Named turns come first, each shown by rows before and after it. Which turns, in which order, take the first row of each pair that follows to the second? Write the first one first, as in the answered first pair.
q866 (before => after):
.13; .08; -.19; .08; -.04; .07; -.18; .24; -.15; -.10; -.04; -.17; .03; .12; -.06; -.03; -.26; .07; .04 => .30; .14; -.22; .03; .01; .32; .00; .03; -.02; -.03; .02; -.16; -.05; .18; -.03; -.01; -.08; .17; -.02
-.12; .01; .11; .03; -.06; -.44; -.30; .14; -.14; -.14; -.14; .26; .15; -.17; .25; .07; -.03; -.02; .29 => .17; .31; -.27; .09; -.17; -.30; -.12; .36; -.22; -.04; -.12; .07; .04; -.14; .17; .05; -.17; -.07; .23
.02; -.08; .10; -.05; .08; .03; -.06; -.02; .34; .21; -.04; .01; -.03; -.09; -.08; -.11; -.20; .12; -.06 => -.02; -.07; .10; -.04; .06; -.03; -.11; .06; .29; .20; -.05; .02; -.02; -.08; -.09; -.12; -.23; .09; -.03
.04; -.12; .08; -.03; .04; .07; -.01; -.11; .11; .06; -.01; -.04; -.03; .07; .01; .03; -.02; .04; -.07 => -.04; -.15; .14; -.01; .03; -.05; -.11; -.03; .07; .02; -.04; -.04; .00; .03; .00; .03; -.07; .02; -.03
q126 (before => after):
.24; .11; -.09; .04; -.04; .08; -.04; .16; .04; .16; .00; -.20; .00; .04; -.06; -.03; -.20; .02; -.09 => .16; .05; -.03; .03; -.06; -.02; -.13; .21; .05; .14; -.03; -.16; .04; .02; -.05; -.06; -.25; -.01; -.08
.00; -.23; .15; -.03; .04; .00; -.16; .01; .09; .12; -.05; -.01; -.03; .02; -.09; -.02; -.18; -.07; -.02 => -.09; -.10; .05; .01; -.01; -.18; -.17; .10; -.09; -.11; -.05; .06; .04; -.07; -.09; -.02; -.17; -.11; .10
-.13; .11; -.02; -.02; -.05; -.25; .05; .03; -.19; -.11; -.11; .28; -.03; -.09; .10; .03; .14; -.09; .17 => .01; .20; -.11; -.07; -.01; -.03; .25; -.09; -.10; .00; -.05; .23; -.11; -.03; .13; .08; .25; .02; .12
q571 (before => after):
.09; .11; -.03; -.07; -.09; .03; -.04; -.03; -.04; .02; .09; -.11; -.09; -.12; -.13; .00; -.06; .17; .07 => .05; .05; .05; -.09; -.05; .04; .00; -.13; -.02; -.03; .11; -.01; -.05; -.17; -.08; -.01; .06; .20; .06
-.16; -.17; .19; -.08; .06; .23; -.20; -.01; .33; .21; -.06; -.09; -.11; .18; -.12; -.05; .14; .06; -.17 => -.45; -.09; .15; .00; -.05; -.11; -.36; .17; .00; -.14; -.12; .06; .05; .08; -.08; -.09; .16; -.06; .06
-.05; -.05; .05; -.03; .11; .05; -.15; .02; .12; -.14; -.21; .08; .09; .15; -.02; .19; -.05; .00; .06 => .02; .00; .00; -.01; .11; .03; -.14; .13; .09; -.10; -.23; .00; .06; .16; -.05; .20; -.14; -.03; .04
.00; .11; .09; .19; .01; .00; .09; -.01; .04; .11; -.10; .11; -.09; .06; .05; .04; -.01; .08; -.05 => -.07; .08; .09; .19; .01; -.08; .07; .01; -.01; .08; -.08; .16; -.08; .06; .06; .04; -.01; .05; .00
q411 (before => after):
.05; -.05; -.17; .04; -.17; .08; .15; .08; .06; -.10; .03; .01; -.17; .00; .00; .04; .11; .10; .00 => .09; -.06; -.16; .04; -.22; .09; .11; .15; .11; -.02; .02; -.03; -.19; -.02; -.06; .07; .02; .05; -.05
.04; .07; .16; .06; .03; .06; .05; .00; .07; .05; .04; .07; .07; .02; .09; -.18; -.04; .05; .09 => .03; .05; .14; .07; .05; .05; .03; .03; .09; .11; .01; .04; .07; .03; .06; -.17; -.08; .02; .10
.13; .05; -.06; .05; -.10; .16; .15; -.09; .12; .28; .10; -.14; .07; -.02; .03; .03; .16; -.01; -.14 => .06; -.03; -.04; .09; -.16; .03; -.05; .15; .04; .29; .02; -.20; .14; -.02; -.04; .01; -.06; -.15; -.16
Then:
Between the rows of a pair lie 2 to 3 turns.
-.18; -.33; .24; -.14; .06; -.16; -.15; -.26; .13; -.13; -.10; .28; .14; -.02; .14; .07; .07; .10; .01 => .00; -.01; -.05; -.11; .06; .08; .15; -.39; .08; -.17; .03; .26; .03; .04; .20; .08; .31; .23; .00 -> q126 then q126 then q126
.12; .37; -.28; .06; -.07; .08; .19; .17; -.17; -.26; .05; -.06; .03; -.14; .01; -.02; .03; .01; .02 => -.18; -.15; .29; -.10; .13; .03; -.03; -.22; .07; -.29; .01; .18; .11; -.14; .13; .06; .19; .11; .04 -> q411 then q866 then q866
.10; .25; -.19; -.08; -.05; .10; .17; .26; -.07; .19; -.03; -.23; -.15; .03; -.08; -.09; -.17; .00; -.14 => -.28; .16; .03; -.14; .02; -.10; .11; -.02; -.25; -.26; .01; .17; .07; -.05; .10; -.10; .22; .08; .12 -> q866 then q571
.17; .13; -.16; .08; .02; .11; .08; .13; .08; .15; .01; -.19; -.08; .02; -.04; .05; -.13; -.01; -.08 => -.01; .25; -.19; .09; .01; .00; .12; .05; -.11; -.19; .03; .02; .02; -.02; .06; .01; .13; -.02; .14 -> q571 then q571 then q411
-.05; .05; -.12; .07; -.09; -.21; -.16; .27; -.17; -.07; -.03; .01; .07; .00; .02; -.04; -.18; -.08; .15 => -.19; -.11; .09; -.01; .03; -.17; -.12; -.06; -.08; -.19; .00; .21; .13; -.02; .15; -.01; .15; .04; .24 -> q571 then q571
-.06; -.03; -.04; .09; -.20; -.26; -.20; .40; -.11; .03; -.20; -.08; .04; .12; -.16; .04; -.43; -.17; .03 => .27; .09; -.18; .09; -.19; .07; .05; .28; .08; .25; -.12; -.20; -.11; .21; -.18; .11; -.38; -.08; -.11 -> q866 then q126
-.26; -.16; .24; -.04; .02; -.25; -.17; -.11; -.01; -.14; -.08; .19; .11; -.02; .06; -.04; .03; .00; .09 => -.04; .19; -.02; -.04; .02; .04; .20; -.27; -.07; -.19; .04; .23; .01; -.01; .15; .03; .31; .12; .09 -> q126 then q126
-.06; .11; -.11; .05; -.07; -.13; .01; .15; -.19; -.15; -.04; .07; .05; -.10; .08; -.08; -.09; -.10; .14 => -.06; -.15; .06; .03; -.03; -.11; -.16; .15; .00; .09; -.14; -.03; .02; -.06; .01; -.05; -.30; -.12; .04 -> q571 then q126 then q126
-.08; -.19; .21; .09; -.11; .02; -.16; .17; .04; .10; -.10; -.22; .19; -.14; -.29; .04; -.12; -.13; -.13 => .16; .00; .03; .08; -.08; .30; .08; .04; .09; .20; -.04; -.29; .08; -.08; -.24; .07; .05; -.03; -.20 -> q866 then q866
-.04; .19; -.11; .09; .00; -.06; .09; .15; -.10; -.16; .03; .05; .09; -.01; .05; -.04; .06; -.06; .06 => -.12; -.14; .20; -.02; .08; -.07; -.03; -.05; .10; -.04; -.01; .10; .11; .03; .06; .00; .07; -.05; -.02 -> q571 then q866 then q866
-.22; .11; .03; .16; -.02; -.03; .19; .22; -.20; -.05; -.11; .00; .11; -.02; -.23; -.10; -.11; -.05; .30 => -.15; .04; .04; .16; -.02; .00; .14; .31; -.08; .08; -.12; -.13; .06; .01; -.28; -.10; -.25; -.08; .20 -> q571 then q411 then q126
-.03; .22; -.14; .05; -.16; -.02; .04; .05; -.06; -.12; .09; -.19; -.03; -.02; -.01; -.02; -.07; -.05; .07 => -.15; .09; -.02; .05; -.18; -.11; -.08; .07; -.09; -.12; .02; -.16; .03; -.04; .00; -.03; -.10; -.08; .06 -> q571 then q866 then q571
